Some points, one per row:
[ 19  29 -16 -18   0 -29  -9  35 -16 -20  26  -1]
[ 11  11 -15  -9  14  -9 -16  60   0 -28  -5 -13]
[ 32   6  -1  -8 -17 -19  32   5 -11  -4 -24   8]
[ 22 -18 -16 -19 -18 -36  -2 127 -26 -37  12  11]
[-38  -6 -52 -27 -22 -50 -42 -47  14 127  75  26]
[  1 -10 -21  35 -24 -25   3  23   1  29   7 -19]
[ 13   1   6  -7  17 -33   1  -4 -19   7  -6  24]
[  4 -19   0   1 -24  -3   6  45   9  -2  -3 -14]
[ 12  -6   2  -6  -9 -14  28   7 -14  -5 -10  15]
[-25 -16  72  26 -16 -14 -36  51  42 -39 -13 -32]
[-42 -27 -25 -17 -39  12  -4  20 -18  18  69  53]
[-31  25 -45  -4  -2  27 -16 -19 102 -32  -3  -2]
[-39 -16 -22 -13 -40  95 -37 -18   6 -13   7  90]
[-49   0 -31  14 -34  55  -5 -21 -25 -19  21  95]
[ 14 -37 -12  -2   9 -20 127 -28 -41 -12 -21  12]
[-10  -8 -38 -43  55 -57  37 -40 -45  86  18  44]
[-25 -11   6  27 127   8 -49  -4 -21 -26 -24 -25]
[  2  26  27 -30  -4 -45  18  16 -22  28 -17   1]
[-17   1 -17  -8  51 -41 -11 -34  18  38   5  15]
[ 20 -14 -21  38 -27 -23   8  23  14  10 -10 -17]
[ 23  12 -17 -14 -27   4   4 -20  10   2 -12  34]
[ 13  -2  13  -8   2 -26  26   6 -15   5 -23   7]
[-35 -28   0  21 127 -47 -56 -23  17 -42 -29  14]
[ -9 -15 -14  46 105 -37 -43 -35  -8 -22 -14  46]
[ 21   1  13 -11  -8 -21  40   3 -11   4 -26  -4]
[-13   5  51   4  -9 -21  -5  24  -4 -13  -9 -10]
[116 127 -25  45 -23 -20 -51 -48  -2 -40 -44 -39]
[ 11  -5   7 -20  -1 -24  48   8 -12   1 -20   6]
[ 28   0   1  -7  -6 -26  44  -1 -10   0 -19  -5]
[ 18  15 -22 -22 -24  12  10 -21  18  11 -15  19]
[  0 -21  15 -23 -21 -37  -7 127 -20 -40   7   2]
[127 -40 -39 -15 -16 -18   7  33 -41 -35   3  -1]
[-35 -12 -35  -3  12 127 -52  17 -43 -36 -30 -48]
[-35   9  90 -35  -7  21  23 -26 -12   4 -30  -2]
[  3  -3 -27  40   2  16 -11  -4  27 -19  -1 -22]
[-26  13 -32  -4 106 -39 -30 -38  23  40  -4  -8]
[ 19  -5   6  -5 -12 -18  38  -3  -3   2 -17  -3]
[ 19 -26   3  10 -18 -40  -2  26 -31  53  30 -22]
[ -9   9 -32   6 -13   4   2  14  36 -12  -3  -1]
[-29 -16 -14  54 127   3 -55 -19 -30 -40 -23 -21]
[-15  13 -32 -27  28 -54   8 -25 -45  85  76 -12]
[ 33  16 -23  -4  -4 -24   5  24   6 -17 -12  -2]
[-31 -25  57 -37  18  18  95 -33 -27  -2 -33   2]
[-46 -31 127  50  49 -45 -57  39 -25 -48 -17  -6]
[  9 -13 -48  45 -23  -6 -17  11  69  -7  -3 -16]
[  2   0  42 -13 -16 -28   2  55   0 -30  -9  -6]
[104 -34 -20  41 -11  33 -19 -19   6 -16 -25 -40]
[ 21 -34 -28  14  62  49 -21 -28 -12 -15 -20  13]
[ 27  -8  13 -11  -6 -25  28  17  -7  -3 -23  -1]
[ 11 -23 -24  32 -24 -27  -1  28  -9  30  30 -24]
[ 12  -7   4  -2   2 -37  15   3 -25  39  10 -14]
[-20   1  62 -24 -11  -5  39 -10  -7   5 -25  -4]
[-56 -45 -58 -38 -47 127 -60 -45 -50 -52 -34 -52]
[ -7  -1 -16 -44 -25 -50  50   6  21  33   2  31]
[ 26  46 -12 -20  30 -45   6 -14 -35  38  -8 -11]
[ 39   3  20 -12 -10 -23  28  -6 -11   1 -25  -2]
[  9  -8   4 -10 -21  13   3   0  -3  -6  -5  23]
[-33 -15  79 -38  -8  61  37 -40 -15   0 -32   4]
[ -8 -12 -20 -17   5  44 -18  23 -22   4  45 -25]
[-46 -14  70 -40 -31 127 -26 -43 -15 -17 -28  22]
[ 36   4  -8  -9  -5 -26  17 -14  10  22 -16 -12]
[-29 -18  81  23 -31 -13 -35  60  50 -41 -12 -34]
[-55 -16 -59 -35 -23  13 -58 -55  10 112 127 -32]
[ 16  17  17  -8  21  -9  20  -7  -9  -8 -30 -19]
[ 29 -12   8 -32 -13 -39  53   6   2  12 -29  15]
[-38 -11  50  76  31 -41 -44  -3  -4 -29   7   5]
[ 28  -2   0  -9  -9 -28  37  -6   7   2 -19   0]
[ 13  -2  15 -13 -12 -29  38  25  -9  -8 -17  -2]
[-13  -1   0   7 -25   0   4  20  -4  -8 -12  33]
[ 12  -7 -47  68 -26  54 -47 -27 120 -32 -21 -48]
[ 12   2 -14 -37 -17 -48 -21 113   5 -33   0  38]
[-40 -14 -54 -38 -29  -3 -24 -46 -31 127 127 -19]
[ 21   4 -47  62 -20 -17  -6 -14  46 -15  -4 -11]
[  7  -1 -21  -8 -28 127 -25  45 -40 -16  -4 -37]
[-17  -8  -2 -26 -23  67   7   7 -25  20  29 -29]
[ 14 -16 -36  -1   2 -49  33 -32 -17  66   1  35]
[-51 -25 -56  -6 -30  51 -56 -47 -38 -25 127   5]
[ 10   0  28 -16   0 -28  19  10 -13   4 -18   4]
[ -1 -15 -33  38 -20 -11  -6  11  11  23  17 -14]
[ 35 -15  13 -10  -1 -30  26  24 -14 -12 -21   4]
[  6   4   6  -3 -20  -6  26   0  -9   3 -17  11]
[-16  15  15   1  22   6   5   4  -8  -3 -15 -26]
[ -5  -4  19 -14 -24 -31 -11 108  -8 -32  -3   5]
[-14   6   1   1  54  17 -26  19  -6 -22  -8 -21]
[-25   2  -1   0 -27  17  18  -2 -11  -7 -11  46]
[-27  -4  21 -29 -14   7  27 -14  10   8  27 -12]
[ 23  -9 -42 -41 -38 -50 -52 127 -33 -52  49 -12]
[-39  10 -49 100 -31 -23 -50 -41 108 -36  96 -44]
[-39  -3  31 -20 -29  49   1 -11  -7 -12 -12  53]
[ 24   1  15  -9 -15 -27  40  -4  -1  -5 -19   0]
[-22 -13 107  -1 -26 -21 -11  40   1 -30 -17  -7]
[-43 -32 -54  59 -43 127 -59  41 -50 -46  27 -32]
[-16  -8  75  49  -3 -11 -44  48 -25 -31 -14 -18]
[ 26   0   4  -5   4  -7  24   1  -9  -3 -24 -12]
[-28 -15  90  30  11 -43 -27   4  12 -30 -14   9]
[-23   4  46 -22   1 -17  49  -9  -5   7 -24  -7]
[ -1   3  21 -25  -6 -38  45   8 -16  19 -19   8]
[ -9   7  22  10  13 -24   2 -10   5   3 -12  -6]
[  8 -12  17   2 -16 -19  16  25  -9   3 -18   4]
[ 28 -19 -21  37 -29 -22  -3  36  19   0 -10 -16]
[  1  -6  44   3 -27  -9   4  24   5 -17 -15  -7]
[ -5   2  42 -26  -2  -9  40  -9 -15   8 -25  -1]
[-35  10 -49  99 -29 -26 -49 -40 107 -36  95 -46]
[  9  -6   2 -18 -15  50  30   2 -15  -2 -25 -11]
[116 -31 -54 -12 -28 -20 -48  96 -13 -50  63 -20]
[ 31   2  -5 -14  -3 -26  22  24 -15   2 -16  -2]
[ 27  -1   3  -9  -2 -26  39   7 -12   2 -25  -4]
[ 22 -13 -38  36 -24 -16 -12  23  49 -14   0 -11]
[ 18 -21  28   0 -18 -28  21  35 -19   8 -13 -11]
[-12   5 -30  -3 -39  33 -21 -32  21   4   5  68]
[ -8 -16 -14  51 122 -45 -45 -40  -8 -23 -16  44]
[117 -29 -33  21  25 -20  -5 -36 -34  19   9 -35]
[-48  50 127 107 -48 -58 -58  39  16 -53 -37 -51]
[-21 -11 118   0 -32 -24  -8  49   1 -31 -17 -23]
[-35 -10 127  10 -41 -38 -43  93 -15 -45 -16 -39]
[ -7 -10   1   0 -28  30  -4  -2 -15  -3  -9  46]
[  2   4 -49  70 -20   1 -20 -12  78 -23  -8 -24]
[  3   3  -7  -5  -2   5 -10  37  -5 -21  -6   7]
[-19   7  -9 -21 -21 127 -30 -43   2 -22 -15 -29]
[-37  -9  29 -20  -1 -50 -10  43  38 -36  -4  55]
[ 15  -7 -35  31 -25  37 -41  -2 108 -35  -4 -41]
[-46  17  17 -36   0  99 -17 -44  40   8 -26 -12]
[-22 -10  48 -25 -11   7  31  -8   2  19 -12 -20]
[  6  -4  -1   0  12 -10   8  24   2  -1 -19 -18]
[ 23  12  15 -10 -12 -21  35   3 -13  -1 -25  -5]
[ 97  40 -19  15  14 -37 -14 -26   4  -6 -39 -30]
[ 18  -3  -1 -10   4 -32  30  -1 -19  28 -12  -1]
[  7 -14 -42  51  -2 -18 -47 -20 127 -35 -13 -38]
[ 24   2 -17 -22  31 -46  29 -22 -44  59  19 -12]
[ 30   1 -17 -12 -10 -23   8 -20   8  37  15 -16]
[-25  -5   3  11 -22  29  -6  15  -7  -5  -9  20]
[  4  -9 -16  10   7   3  -8  40   7 -12 -11 -15]
[ 31  -8  16 -14 -15 -27  25  32 -10  -8 -18  -6]
Here are 12 more points, each followed by its number:
[  2  -6 -14 -17  37 -48   5 -15 -43  83  28 -12] 0
[-11 -19 -43  47 -22  -2  -9  14  51   1   9 -16] 1
[-35  -3 -51  36 -23  31 -37  -5 116 -25  20 -24] 2
[  5  -6 -23  37 127 -51 -47 -39 -12 -20 -27  17] 3
[  4  -3  37 -13 -13 -26  10  48  -2 -27 -10  -4] 4
[  3  -4  25 -10   2 -20  34   5  -9   0 -24  -3] 5
[ 24  11 -14 -22   2 -31  23 -21 -16  37  -3   8] 6
[ 28  -2  10 -10 -17 -27  49   6 -16   0 -20   0] 7
[115 -25 -24  11 -21  36 -12 -32  16 -13 -19 -33] 8
[  7   5 -36  26  -5 -15  -5  -3  16   9   6  -5] 9
[ 56  24  17  29  -3 -17 -26  -1 -18  -7 -27 -27] 10
[  3 -25  -5  19 -28 -24  -3  49  -1  19  17 -21] 11
Which three of these numbered points are nearest to each point below, looking only along the 3 directions in which the first points spread most? Their numbers follow each, nearest first.
[-17  -3 -26  -5  90 -44 -24 -40  19  36   2  13] > 9 8 6
[ -6   0 -47  45  -3  -8 -16 -15  84 -18  -9  -7] > 1 8 9
[-32  -8 -50  16 -27  41 -36  -3 124 -22  20 -23] > 2 1 8
[ 10 -14 -36 -42  30 -58  36 -43 -48 127  34   2] > 0 6 7
[-23   2  41 -28 -13   9  19   8 -11   1 -20  16] > 5 7 4
[ 45 -29 -50 -17 -19 -35  24 -50 -14  66   3  75] > 0 6 7
[  9 -11 -45 -33 -32 -41 -47 127 -18 -46  43  -6] > 10 11 3
[-10  18  38 -24  -2 -18  22   5  -7 -10 -14   1] > 5 7 4
[ 28  -6   7 -35 -17 -46  49  10  14   7 -29  18] > 7 5 6
[ -7  -3 -38  27  -9   5   7 -13  44  -9  -2  -1] > 8 9 1
[-48  -5 -53 -23 127 -58 -46 -34   5 -34  18  79] > 9 8 3
[ 12 -29 -54  72 -35  55 -54 -38 127 -40 -27 -50] > 2 1 8
[-36  -5 127   5 -37 -31 -41  85 -12 -44 -14 -33] > 4 10 5
[-14  41 -32  -9  67 -32 -17 -39  23  47  -9 -27] > 9 8 3
[ 37  -2   2 -12  -8 -28  43  -2 -15   8 -25   1] > 7 5 6
[  0   0  39 -10 -16 -21   2  49   0 -27 -10  -4] > 4 5 10
[-20   4 -22 -14  34 -40  -1  11  16 -13 -14  58] > 11 10 7
[ -1  14  -3  21 -25  -3   0   3  -5  -8 -18  27] > 11 10 5
[  7  -2  22  -6 -17 -13  30   4 -12  -1 -21   9] > 5 7 4
[127 127 -57  29 -23 -55 -50 -50 -39 -32 -46 -48] > 3 9 8
[ -4  10 -28 -11 -30 -48 -49 127  -1 -50  35 -19] > 10 11 4
[-56 -41 127 -16 -50 -53 -57 127 -36 -54 -17 -49] > 4 5 10
[ 54 -27 -43  45 -31  66 -48 -30 120 -33 -25 -49] > 2 1 8
[  6 112  28  85 -34 -51 -47  17  10 -45 -38 -43] > 10 11 4
[ 64 -29 -26  -7  -2 -16  63 -24 -23  -6 -19  25] > 6 0 7
[ 14 123   3  87 -26 -44 -49   7 -13 -36 -22 -45] > 10 1 3
[ 20  14 -54  39 -18  -2 -18  -9  66 -31  -4  -3] > 1 8 9
[-35   0 -42 -29  56 -57 -16 -21   7 -29 -20 127] > 6 7 11
[  1   4 -13   3  12  -1  11  17  -4 -11 -14  -5] > 11 10 5
[ 61 -16   6   9 -16   7  -3  -3   3  -4 -22 -22] > 11 10 8
[127 127 -55   4 -21 -44 -50 -20 -32 -25 -37 -42] > 3 9 10
[-43 -24  85 -29 -19 -54 -25  57  54 -31 -15  45] > 4 5 10
[ -2  26  -4  22  93  12 -35 -25  -2  -9 -36 -40] > 8 11 9
[ 28  -4 -24 -29 -25 -40 -35 127 -20 -43  17  -2] > 10 4 11
[-43 -19  31  45   1 -36 -36  44  44 -41  10  -1] > 10 11 4
[-14  -3 -19  -2  53  67 -12  -3   1 -12 -29 -27] > 8 1 9
[-15  10 -25  13 -16   5   7  -6  38   0 -10  -3] > 8 9 11
[ 10 -27 -53  65 -17  45 -51 -38 127 -32 -26 -44] > 2 1 8
[114 127 -30  81 -22 -55 -50 -43 -26 -17 -32 -48] > 3 9 10
[-23   9 -40  26 -17  -4  -6  -5  90 -14  -5 -11] > 1 8 9
[124 127 -31 -11  10 -50 -41 -23   4 -38 -34 -37] > 3 10 11
[  2 -11  30  30  72 -33 -27  -8 -10 -24 -25   6] > 10 11 4
[  1   8  39 -15   4 -18  25  -9 -10   0 -25   1] > 5 7 4
[-47 -34 -58 127 -41   4 -59 -47 127 -52 -26 -52] > 2 1 8
[-30 -19 111 -14 -34 -39 -26 115  -1 -36  -8 -19] > 4 5 10
[-19  -8 -29  -2  96 -44 -28 -42  26  32   2  16] > 9 8 3
[ 66 -15   5   8 -14  -2   3  -1   4  -4 -23 -27] > 11 10 3
[127 127 -55  28 -11 -59 -54 -53 -26 -39 -48 -50] > 3 9 8
[ 13  -9 -46  40 -28  32 -49   1 127 -41  -4 -45] > 2 1 8
[ -9  36 -51  40 -10  -8 -10 -23  71 -22  -7  -7] > 1 8 9
[ 46  83 -38   6 121 -30 -32 -43 -15 -18 -41 -39] > 3 9 8
[-15   3 -44  25 -21   8 -22  20  72 -24  11 -15] > 1 2 8
[  6   3 -28  10  30  32  -9  -3  16 -12 -21 -23] > 8 9 1
[ 42 -34 -27  -3  92   8 -13  38 -33 -38 -13 -18] > 11 10 8
[127 127 -56   9 -13 -59 -54 -54 -26 -38 -49 -50] > 3 9 8
[ 19  -8  10  14  43 -19  -9  -7   1  -6 -22 -16] > 11 10 3
[ -4 -11 -17  11  23   0  -9  22  11 -10 -16   0] > 11 10 8
[ -2   5 -41  20  37 -47 -40 -46  18  23   2  71] > 9 8 3
[ 22  -4 -41  51 -27  45 -44 -19 111 -27 -22 -45] > 2 1 8
[  0 -10 -40 -13  10 -53 -11 -40 -27 124  37  23] > 0 6 9
[-15 -10  31   0 -14   4   7   5 -13   8 -15  10] > 5 4 7
[ 25   8 -18  11  15 -13   7  -5  15 -11 -22 -10] > 11 10 9
[ 30  -8   1 -26 -15 -40  37  10  12  13 -26  12] > 7 5 6
[-43  12 -57 112 -31 -26 -59 -47 122 -41 109 -51] > 2 1 8
[ 93 -29 -33 -30 -25 -43 -31 127 -36 -47  22  15] > 10 11 4
[-38 -11  18   1  -1 -47 -27  37  67 -38   5  35] > 10 11 4
[ -4 -27 -45  -8  -1 -56 -16 -36 -32 127  55   4] > 0 6 9
[-48 -32 127  10 -22 -37 -48  44 -21 -31  30 -23] > 4 5 10
[-43 -20 127 -12 -37 -31 -25 112 -18 -37 -14 -27] > 4 5 10
[  4  15 -54  41 -10 -11 -23  -6  84 -30  -2  -8] > 1 2 8
[-19 -14  -7  20 -18  42 -16   0   3  -3 -10  21] > 8 9 11
[-32 -13 127   1 -34 -39 -22  59   5 -35 -21 -25] > 4 5 10
[  8  15 -15 -13   4 -30  19 -16 -23  38   2  11] > 6 0 7
[  2  -8  50 -22  -9  -6  25   1  -2   5 -27  -8] > 5 7 4
[-42   3  -7 -31  55  65 -12 -34  33  12  -1 -40] > 8 9 1
[-32 -14  59  53  40 -47 -40  -3   1 -32   2  13] > 10 4 11
[-24  -8  36  -5  39  -9   8 -10  -1  -5 -18  -2] > 5 4 7
[-46 -34 -38  22  43 -49 -57 -48  23 -38  -9 127] > 8 9 1
[-24  -9  40  -6  42 -16  12 -13   2  -7 -23   0] > 5 4 7
[ 70 -17 -29 -26 -22 -34 -17  96 -31 -40  13  36] > 10 11 4
[ -7   0  30 -18 -17  16   8   6 -10  10   2 -19] > 5 7 11
[-40  78 -51 127 -29 -52 -51 -36 -41 -48 -36 -45] > 1 2 8
[ 52 -35 -28  -5  81   3  -4  33 -33 -34 -13 -15] > 11 10 3
[-18   2 -23  -6 -39  54 -12 -20  13  -4  -7  59] > 8 9 1
[  2 -14  -4  -2  -3 -39  21  -2 -31  66  22 -17] > 6 0 7
[-37 -11 119  19 -43 -30 -41 127 -21 -42 -12 -36] > 4 10 5
[  8  -3 -18 -25  38 -50  13 -31 -43  99  27 -14] > 0 6 7
[ 65 -33 -42  -6  -1 -49  55 -39 -33  52  -8  39] > 0 6 7
[ 12   8  14 -36 -24 -44  45   9  11  16 -29  16] > 7 5 6
[ 12  44  -9 -17 -11 -26  10 -20 -11  28  -7   6] > 6 7 0
[  3  -2  25  -5 -14 -11  22  17 -12  -6 -21   4] > 5 4 7
[ 16  11 -26   1   5 -21  12   5  15  -9 -15   5] > 11 9 10
[  6  14 -19 -20   4 -47   6 -32 -36  99  24   1] > 0 6 7
[ 39 -34 -44  53  15  -1  30 -16 -22 -18  -1  -1] > 9 8 3
[-34   2  37 -20 -13  36   9 -12  -6   8 -21  15] > 5 7 4
[-15 103 -24 -34  50 -56 -15 -42 -44  85  13 -22] > 0 6 7
[-26  13 -21  -8 127 -37 -38 -40  19  12 -26 -21] > 9 8 3
[ 36   8 -11 -14   1 -26  31 -16 -19  16 -10   4] > 6 7 0
[-13  -9 -26  -6 -38  64 -17 -24  25  -1  -1  46] > 8 9 1
[-23  -5  61 -25  -2  -7  32  -5  -5  10 -25  -6] > 5 7 4
[ 36 -29 -19  -7  81   7 -13  38 -29 -37 -12 -16] > 11 10 5
[ 42  17 -49 -24 -29 -46 -54 127 -11 -52  48 -26] > 10 3 11
[-43 -16 -18 127  65 -24 -55  -6 -33 -43  -3  31] > 1 8 9
[ -7  -2 -46  34 -25   9  -9  -9  86  -6  -9 -16] > 1 8 9
[ 23 -18 -32  71 -24  61 -36 -17  58 -23 -18 -45] > 2 1 8
[-34 127 -52 127  13 -47 -52 -46 -34 -46 -34 -44] > 1 2 3
[ 46  -2 -11 -22 -19 -31 -28 113 -18 -39  13  -2] > 10 4 11
[-16  33 -53  -9  -6 -43  80  -9   4 -22  17  24] > 6 0 7
[ 15  18  -5 -13   6 -35  36 -12 -28  30  -8  -4] > 6 7 0
[127 127 -26  57 -21 -57 -52 -48  -4 -40 -47 -48] > 3 10 9
[-40  -1  76 -38  10  36  37 -35  -8   2 -32  -6] > 5 7 4
[-26  23 -38  -5 109 -45 -29 -40  21  36   2  -7] > 9 3 8
[ -3 -10 -47 -13  13 -57 -17 -45 -29 127  44  25] > 0 6 9
[-14  -4 -15  46 111 -27 -55 -34  62 -27   0 -42] > 1 8 3
[-12  -5 -30  33  76 -30 -40 -21 103 -29 -16 -28] > 1 3 8
[-19   3  59 -22 -11  -4  37 -12  -1   0 -26  -3] > 5 7 4
[  8  -3  17 -13   6 -29  43   1 -14  10 -19  -6] > 7 5 6
[106 -28 -34  43 -23  51 -40 -15  38 -35 -20 -42] > 1 2 8
[-28 -10  -3  23 -23  32 -34  -5   4 -16   1  58] > 8 1 9
[ 68 -33  -9  -3  -2 -30  60   4 -28 -14 -24  12] > 7 5 6
[ 17   2   9 -31 -16 -40  52   5   5  13 -28  13] > 7 5 6
[-51  -5 -56 -42 -29 127 -55 -53 108  -9  12 -42] > 2 1 8
[ 90  37 -18  13  11 -35  -9 -24   4  -5 -37 -28] > 3 11 10
[ 65 -36 -28 -10  -2  40  30 -32 -24  -5 -21  24] > 6 5 7
[-25  16 -30  -7 127 -44 -43 -46  21  16 -29 -27] > 9 3 8
[  5  -1 -15 -15  27 -47  -6 -29  11  35 -13  48] > 6 0 7
[ 42 -11   1 -22 -11 -36  65  -2 -11   1 -26   9] > 7 5 6
[-37   9 -42 -28  66 -56 -16 -20  -9 -20 -10 127] > 6 0 7
[127 119 -35  34  -6 -56 -50 -45  -2 -36 -47 -47] > 3 10 9
[ -1  28 -12 -28  23 -53  -8 -34 -46 107  49 -22] > 0 6 7
[ -3  47 -32  20  50 -29 -35 -34 -19  39  36 -41] > 9 8 3
[ 41  -5 -16 -25 -12 -32 -11 109 -23 -40  14   0] > 10 4 11
[ 74 127 -46  62 -12 -59 -51 -49   0 -40 -46 -47] > 3 1 9
[-25  88 -34  98   6 -41 -39 -27 -12 -26  52 -40] > 1 8 3
[-29  15 -36  -6 119 -44 -34 -44  26  45  -2 -10] > 9 8 3
[ 35 -10   6 -21 -12 -31  60  -2 -11   3 -26  10] > 7 5 6
[ -6   4  31 -21  -4 -19  36   4  -6   4 -26   2] > 5 7 4
[ -6 -18 -37   2 -15 -49  -5 -22 -17 125  31  10] > 0 6 9
[ 19  -7  -6 -13  17  -1 -13  55  -2 -23 -13 -14] > 10 11 4
[ -7  -2 -26  40 127 -52 -55 -28 -17 -33 -29  18] > 3 9 8
[-47 -31 127  16 -20 -44 -48  56 -19 -46  -4 -21] > 4 10 5
[ 14  -5   4 -39 -19 -42  -4  55  34 -14 -17  33] > 10 4 11
[ 15  40  14  22  63 -18 -30 -15   4 -22 -35 -37] > 10 11 3
[-24  11 -40  -4 127 -44 -42 -45  28  22 -21 -26] > 9 3 8
[-17  -8  46 -15 -23 -17  32  23 -11  15 -17  -8] > 5 7 4
[ -4  19 -51   1  -7   6 -17 -25 115 -33  -1  -3] > 1 2 8
[ 34  -3   7 -10 -10 -28  49   0 -10   0 -26  -2] > 7 5 6
[ 51 -10  10 -16  -5 -21  38  -1 -13  -2 -24  -5] > 7 5 6
[-17   7 -17  -2 -23 -30  18  38  37 -16  -1   7] > 11 10 8
[ 18  11 -19 -29 -22 -37 -30 127 -17 -42  11   0] > 10 4 11
[  5  66 -23 -29  31 -51   5 -29 -32  73  -1 -14] > 0 6 7
[ -3 -14 -41 127  75 -17 -56 -17 -43 -41 -15 -21] > 1 8 3
[ 11 -10  -6   5 -23 -13  12  26  -6  14  -6  -5] > 11 5 10
[ 35  -4   6 -10  -9 -27  44   3 -10  -2 -24  -2] > 7 5 6
[ -4 106 -42  45   7 -49 -19 -13   0 -24  14 -22] > 3 9 8
[ -2   2 -10 -38 -23 -46  57  13  23  15 -25  36] > 7 6 5
[ 21  13 -47  33 -15  -6 -13 -10  56 -25  -4  -3] > 1 8 9
[ 29  -8   6 -15 -15 -30  60   5 -19   2 -23   7] > 7 5 6
[ 19 -19 -49  35 -32  26 -52 -13 127 -44 -17 -44] > 2 1 8
[-46  30  36 127 -25 -52 -52 -12  -7 -45 -36 -49] > 10 1 11
[-18   4 -14  30 -17   5 -34 -24  11  -9  -1  66] > 8 9 1
[-29  10 -25 -10 108 -37 -19 -43  20  40  -5  -9] > 9 8 6
[-18  -7 -25  76  14   7 -57 -36 127 -38  -8 -51] > 2 1 8
[122 127 -21  51 -21 -54 -43 -40  -5 -36 -44 -43] > 3 10 11
[-14  -7  -3  -7 -34  40 -19 -15  22 -11  -3  51] > 8 9 11
[104 -29 -45  -8 -24 -10 -43  72  11 -46  34 -17] > 3 10 1
[-36  -9 127 -14   4 -46 -24  28   8 -35 -16   7] > 4 5 10
[ 16  -2 -19  -2  12 -40  18 -25 -11  40  -7  23] > 6 0 7
[  6  30  -5 -17  15 -40  15 -20 -33  55   2 -10] > 6 0 7
[-27  37  25  65 -31 -33 -43  40  50 -42  -4 -37] > 10 1 11
[-53 -19 -57 127 -45 -36 -57 -19 127 -53  24 -50] > 2 1 8
[ -3   0   9   7   4  -2   7   9   3  -5 -18  -8] > 11 10 5
[  2  18 -25 -22  25 -46   9 -33 -32  81  27  -2] > 0 6 7
[119 -25 -26  13 -22  45 -23 -34  22 -14 -18 -37] > 8 1 9
[  5  -2  23 -11 -12 -12   4  12  -8   2 -11  11] > 5 7 4
[-37 -23 124  54  -7 -29 -46  43 -23 -41  -4 -11] > 4 10 5
[ -1   9  41 -16   6 -18  22 -10 -10   0 -25   1] > 5 7 4
[-44 -17 -49 127 -42 -35 -47 -16 127 -47  19 -44] > 2 1 8
[-45 -16 -54  86 -47 -38 -59 -12 127 -54  -9 -52] > 2 1 8
[ 35  46 -44  30  65 -57 -42 -48   9  31 -28   3] > 3 9 8
[ -2   3 -48  62 -22   0 -21  -4  67 -26   1 -11] > 1 2 8
[ 47  11  -8  54  62 -30 -42  -1 -29 -23 -25 -18] > 10 3 11
[ 23 -30 -33  -5  19 -30 -14 -29  18 -18  -7 105] > 9 8 6
[  5  35 -11 -31  30 -48   2   2 -37  52  10  -9] > 6 0 7
[-18   1  39 -19  -4   1  35 -19   8   9 -26  -6] > 5 7 4
[  6  -9 -45  38 -21  -9 -13   6  63   2  -3 -15] > 1 8 9
[127 -42 -23  23  -5   1  -4 -24 -22 -17 -26 -34] > 3 11 9
[ 25   0  13  -8  -7 -28  41  -2 -11   1 -26   0] > 7 5 6
[ 17   4 -46  60 -19 -11  -9 -14  46 -16  -3  -9] > 1 8 9
[ 13   3  -4   0 -30   3   4  -3   4   2 -11  20] > 11 5 8
[-23 -12  38 -19 -25  25  22  18 -13  13 -11 -14] > 5 4 7
[-42  95 -20  44 113 -59 -48 -39   9 -46 -20  14] > 3 1 8
[ -1  -7 -33  22 -16 -31 -12 -12 -11  71  45 -15] > 9 8 6
[-47  80 -46 127 -31 -59 -59 -35 -43 -54 -39 -51] > 1 2 8
[ 27  -1   6  -9  -6 -26  44  -1 -12   1 -19  -4] > 7 5 6
[ 16  -8  14  18  48 -17 -15  -8   0  -9 -23 -16] > 11 10 8
[ 14  18 -17 -13   8 -42  23 -18 -25  46   2   3] > 6 0 7
[-21  43 -31  11  38 -42  -6 -18 -30  11  59 -16] > 9 8 3
[ 20   2 -40   9  -6 -23  24 -10  37  -7 -15   9] > 9 3 8
[-15 -10 106  -1 -29 -24  -4  45  -1 -28 -17 -21] > 4 5 10
[-40 -22  19  42  28 -35 -47 104 -36 -44  32   0] > 10 4 11
[ 36 -37 -51  24   4 -32 -39 -51 -18 -12   7 127] > 9 8 6
[ -1  -8 -41 -13  13 -52 -14 -39 -27 124  36  21] > 0 6 9
[ 30  -3  12 -12  -8 -31  32   2 -13   9 -17  -2] > 7 5 6
[  0 -10  15   0 -21  -3  21   3  -8   4 -15  14] > 5 7 11
[-51  -8 -56 -43 -32 127 -56 -54  95 -14   8 -32] > 2 1 8
[ 14  13  -2 -17   4 -24  33 -18 -16  20 -12   5] > 6 7 5
[ 16   5   9 -13  12 -31  28  -6 -20  21 -16  -4] > 7 5 6
[-16  -3  -9  -6 -25  48 -12  -9  18  -1 -11  26] > 8 9 11
[-19  -9  50 -15 -28 -15  32  27 -10  15 -17  -9] > 5 4 7
[ 22  32 -28  -1  24 -35 -13 -37  18  49 -15 -16] > 9 3 6
[ 24  26 -17 -17   6  -5 -31  62  -4 -33  11 -21] > 10 11 8
[-25  88 -34 -38  30 -53 -19 -43 -44 111  58 -32] > 0 6 9
[ 19  11 -33  18  -5 -16  15  -8  25  -8 -15  -1] > 9 8 11
[-14 121 -56 -14  -2 -56  62 -21 -23 -25 -13  42] > 6 0 7
[-15   1 -24  -4 -38  50 -11 -14  13  -4  -8  54] > 8 9 1
[104 -31 -10  27 -26  36 -40  -4  37 -29 -21 -43] > 1 8 9
[127 -40 -36   0 -15 -26  23  11 -35 -29  -5 -11] > 3 11 10
[ 20 -29 -27  10  67 -53 -13 -32 -20  -2 -12  94] > 6 0 3
[ 19   1  16  -8  -7 -31  33   5 -23  21 -15 -11] > 7 5 6
[ -7 -13 -52  75 -30  -4 -42 -17 127 -35  -4 -35] > 2 1 8
[-42 -31 -45  40 -33 127 -50  -9 -44 -43 -20 -40] > 2 1 8
[ -4  13  -3 -13  47  16 -17  25  -5 -21 -18 -21] > 11 10 8
[-34 -15  96  20   2 -17 -36  37  -9 -34   4 -15] > 4 10 5
[ -5  -3 -49  52 -11  -3 -18 -15  94 -18  -7 -17] > 1 2 8
[ -4   1 -10 -39 -23 -44  55  13  24  14 -25  38] > 7 6 5
[  3  11 -21  47  -3   8 -16  -2  25 -23  -6 -25] > 1 8 9
[ 27   7 -32   9 -19 -12  -4  20  22 -14 -14  11] > 11 8 9
